One turn sends every row of this set to another row. A few are shown first. Where does it send the rows asked after them?
Q_909: -.12, -.22, .05, -.07, -.08, -.07, .17, .14, .03, .38, .50, -.12, .15, .10, .13, -.05, -.10
Q_794: .01, -.04, .13, -.23, .07, -.11, .18, -.30, .00, .18, -.09, -.10, -.14, .12, -.14, -.21, -.10
Q_473: -.04, -.01, -.04, .22, -.07, .07, .22, -.06, -.01, .02, .33, .12, .27, -.06, .08, -.37, -.01
Q_124: .19, .09, -.07, .06, .30, .15, -.01, -.15, -.13, .31, .00, -.01, -.15, -.10, .11, .10, .03
Q_607: -.11, .00, .01, .06, -.07, -.07, .15, .18, -.10, .03, .52, .01, .13, -.04, .07, -.40, -.11
Q_916: .07, -.07, .13, -.06, .13, -.01, .09, .12, -.08, .53, .23, -.16, -.14, -.04, .15, .24, -.16
Q_687: -.02, -.15, -.01, .16, -.12, -.09, .23, .12, -.09, .08, .42, .06, .16, -.03, -.01, -.48, -.08
Q_39: .02, .00, .30, -.02, -.03, -.24, .12, -.26, -.13, .03, .19, -.13, -.16, -.13, -.13, -.23, -.27
Q_425: .01, -.13, .10, .09, .15, .05, .08, .13, -.19, .47, .23, -.12, -.10, .05, .26, .17, .02
Q_906: .16, .25, -.12, .06, .08, .02, .17, -.25, .02, .04, .15, .10, .02, -.23, -.12, -.28, -.16
Q_461: -.15, -.20, .04, -.15, .03, -.01, .02, .27, -.04, .32, .45, -.10, .08, .06, .16, -.02, -.07
Q_631: .29, .20, -.06, -.07, .26, .10, .18, -.11, -.08, .33, -.05, -.06, -.22, -.11, .08, -.01, -.08
Q_436: .19, .21, -.05, .23, .14, .14, .11, -.19, -.10, .02, .09, .11, .02, -.28, .04, -.21, -.06
Q_554: .06, -.18, .23, -.20, -.04, -.15, .23, -.17, -.04, .08, .22, -.24, -.08, .07, .13, -.41, -.08
Q_992: .07, .01, .11, -.15, .23, .08, .00, .24, -.14, .40, .11, -.10, -.16, -.12, .13, .19, -.12
Q_620: -.20, -.20, .08, .18, -.08, -.03, .11, .12, -.07, .30, .45, .01, .19, .04, .12, -.02, -.05
Q_485: .11, -.10, .43, -.14, -.01, -.11, .28, -.04, -.11, .22, -.03, -.20, -.19, -.05, .07, -.13, -.20
Q_178: .19, .26, -.09, -.11, .27, .14, .12, .02, -.12, .18, -.10, .05, -.18, -.12, .00, -.11, -.07
Q_722: -.07, -.26, .29, -.25, -.03, -.15, .02, -.19, .07, .17, .16, -.16, .01, -.06, -.05, -.04, -.22
Q_948: .16, .10, -.07, .15, .07, .01, .10, -.12, -.07, .00, .11, .16, .03, -.27, -.20, -.36, -.16
Q_91: .18, -.18, .12, -.04, .20, .01, .01, .19, -.19, .49, .14, -.12, -.21, -.09, .12, .13, -.10
Q_968: .30, .05, -.10, -.05, .28, .12, .07, -.07, -.10, .28, -.13, .03, -.19, -.15, -.03, -.12, -.03
Q_773: .01, .26, -.12, .06, .08, .02, .09, -.06, -.07, -.05, .20, .15, .03, -.17, -.16, -.34, -.14
Q_967: .00, .03, .02, .13, -.15, -.07, .29, .00, .00, .06, .47, .02, .19, -.10, .05, -.41, -.15
Q_658: -.10, -.36, .05, -.01, -.02, -.10, .02, .19, -.06, .39, .43, -.06, .07, .07, .03, -.07, -.07

Q_773 goes to Q_461
Q_967 goes to Q_916
Q_485 goes to Q_39
Now find these:
Q_425 goes to Q_436
Q_658 goes to Q_968

